One turn moves each row of this set onto another row. After a few examples, where does it send each row asked below?
zis: [ -3   6   8  -8 -18  26   4 -17   0  -7   0  -3  21]
Tefo: [ -2  15  20   6   4   8  -5  15  12  -8 -11  13   1]
zim: [ -5  20   4  21  16  13   5 -13  10  -1 -13  -4   7]
Biv: [ 1 11 27 10  8  9 -1 14  9 -7 -9  8  5]
Mef: [  0  20   6  -4  -9  37  17   7  -3 -16  11 -12   9]
Lop: [ -7   7   1   3 -25  22   3 -17  -1  -5  -3   3  15]
kopa: [ -4   2   9  -3 -23  18   2 -16   1  -7  -5  -7  17]
geg: [ 16  11  19   5 -10  10  -9 -17   9 -19  13  -2   6]
Puzif: [ 19  18  14  -9  -1   7  -6  -3   8 -21   8   7   0]
davo: [ -6  22   8  19  20  21   2 -18  14  -3  -2   2   0]
Gode: [ -3   6   4   0 -25  24   4 -11  -5  -9   2 -10  20]
nuv: [ -8   4   1   0 -19  16   8  -6  -5  -8 -10  -3  23]
pir: [  0  17  -2   1  -7  26  19   9  -2 -17  12 -10   7]
kefes: [ -3   2   0  -5 -20  16   6 -13   2  -7   0   0  21]
Veve: [  1  18  20   7  14   8  -7   6   9  -4 -13  13   0]
vono: [  3  20  26   6   3  13  -3   9   9   0 -19   7   8]
vak: [ -3  17  17  13   9  11   0  15   9  -8 -18   7   6]
vulas: [ 18  20   7  -6   3  11  -3 -19   9 -17  11   0  -3]
Boned: [ -3  22   1  16  14  14   5 -17  14  -1  -4  -4  -1]
Gul: [  1  16   3   4 -17  28  14   6  -6 -19  13 -16   9]
sil: [  1  25   6  14  20  13  -1 -12  11   0  -7   0  -6]
raso: [-2 16 27  9  8 17 -7  9 10 -6 -9 15  6]
sufut: [  3  18   9  19  19  14   6 -20  12   2  -2  -5   2]
sosi: [  2  20   6   3  -9  29  19   9  -1 -19   9 -17   1]
Buke: [ -2  20   3   7 -14  34  14  12  -6 -16   9  -4   1]
peto: [ 18  17  16   7  -5  15   0  -6   8 -24  19  -8   0]
Ruk: [  2  29   7  16  15  21   5 -14  12   2 -10  -9   0]
vev: [ -5  16  -2   6  -7  27  22   6  -6 -17   2 -16   9]

zim moves to vev
sufut moves to pir
Puzif moves to geg
Where do these go?
zis moves to davo
Buke moves to vono
sosi moves to Tefo
Gul moves to Veve

One turn moves each row of this set onto another row. After a few examples, where does it send each row asked below?
ninab: [ -1  -3  -8   9 -15   9   3  -9  -5  13  -1  15  -9  10   3]
muket: [ 10 -11 -10   6 -18 -33  -2  -8 -20   1   4 -15  -3 -22   3]
laza: [ 14  -4  -3  19  -2 -34   7  -2  -2   0  -9 -14  -6  -1  -1]
bami: [ 12 -10   1  18  -8 -30   7  -5   0  -4 -10 -13  -9   9   2]
feza: [ 27  -5   1   5  -5 -14  -7   0  -2  -6   9   2 -12  -5  -2]
Taki: [-10  -6   3  10 -15  18  -5  -1  -9  18  -4   3 -10  -1   0]
Bobor: [ -8  -7   3   8 -15  16  -5  -1  -8  20  -4   4  -7  -2   0]
Fef: [ -3  -8  -6   9 -15  13   4 -11  -8   8  -3  15 -11   9   6]
pari: [-19  -8   0  -3 -27 -19  11 -20  -6   6  -2   7 -10 -12   7]
Ganoz: [ 10 -15   4  16 -11 -28   4  -8  -4 -14 -11 -13 -11   7   6]
Fezav: [ -8   6  -5  12 -27 -21 -19   0  -4   8   9 -16   4   0  -5]
zasen: [ -9  -5   1  10 -33 -15 -22  -5  -6  -7   9 -16  -2   8   1]
Tudi: [ -8   7  -7  11 -22 -17 -20   2 -10   6   7 -19   3 -10  -4]
Gutep: [-18  -3  -5   0 -24 -24  11 -18  -6  16  -1   7  -6 -17   7]
zus: [ 27  -3   0   6  -2 -13  -8   0  -3  -7   7   2 -13  -8  -2]
kesa: [ 12  -7  -8   8 -22 -40   1  -4 -14   9   6 -12  -1 -17   1]
zila: [ -7  -9 -10   9 -12  14   2 -11 -13   2  -2  12 -10   1   5]
gidu: [  7 -19  -3   4 -24 -29  -4 -11 -20  -9   5 -13  -7 -18   7]
Gug: [ -9  -5   2  10 -14  15  -4  -1  -8  17  -5   5 -10  -5  -2]
revu: [ -7  -8   2   9 -15  16  -4  -4  -8  19  -4   4  -9  -1   0]
Risod: [-13  -1  -6   9 -23 -12 -24  -3 -16  -4  10 -17   0 -11  -2]
Binep: [-17  -7  -5  -2 -22 -21  11 -20  -9  10  -1   6  -5 -20   7]
firin: [-12  -6  -3   9 -29 -11 -23  -6 -12 -10   6 -16  -2  -1   3]
tezab: [ 26  -8   2   3  -5 -11  -8  -3  -4 -11   7   3 -17  -5   1]
lafod: [  7  -9  -5  17  -1 -28   2  -6 -13 -13 -11 -19 -11 -10   2]
seva: [-15  -4  -2  -3 -26 -22  13 -19  -3  14  -2   8  -8 -13   7]
bupi: [ 29  -8   3   4  -6 -14  -6  -3  -3  -8   9   3 -14  -2   1]
lasa: [ -4   1 -16  12  -6  11   4  -6 -12  15  -1  12  -6  -5   0]
Zugi: [ -1   1 -11  11  -9   9   5  -5  -8  19  -1  14  -6   3   2]
zef: [ 27  -5  -1   6  -1 -13  -8   0  -7  -8   7   1 -15 -10   0]
vuna: [  9  -4  -5  18   1 -32   6  -3 -10  -4 -11 -16  -7  -9  -2]
volu: [-10  -8   5   8 -16  15  -5  -3  -7  18  -3   5  -9   0   0]
gab: [ 13 -17   2   4 -34 -36   2 -10  -9  -1   6  -8  -7  -1   6]
Rofe: [ 15 -10  -1   7 -29 -39   2  -7  -6   9   5 -10  -2  -5   2]
vava: [  6 -14   1  14  -7 -26   2  -9 -10 -18 -12 -17 -13  -2   5]
lonu: [-11  -8   1   9 -15  18  -5   0  -9  16  -4   4  -7  -3  -2]
Moli: [ -5   3   0  11 -33 -19 -16  -1  -1   3   9 -14   0   9  -2]
fone: [ 10 -22   2   3 -32 -31  -4 -16 -13 -10   4 -12  -9  -5   7]
marur: [-19  -9  -3  -2 -24 -18  10 -21  -9   6  -5   6  -9 -19   8]
lizi: [ 26  -7   1   3  -2 -13  -8  -1  -7 -12   7  -1 -14  -8   1]
voku: [ -6  -6 -14  10  -7  13   3 -10 -15   7  -3  10  -9  -6   3]
Vogu: [-15  -8  -1  -2 -29 -21  12 -21  -4  10  -3   7  -8 -12   8]

gab moves to Rofe
lasa moves to voku
volu moves to revu
Where do these go?
vuna moves to lafod
Fezav moves to Tudi

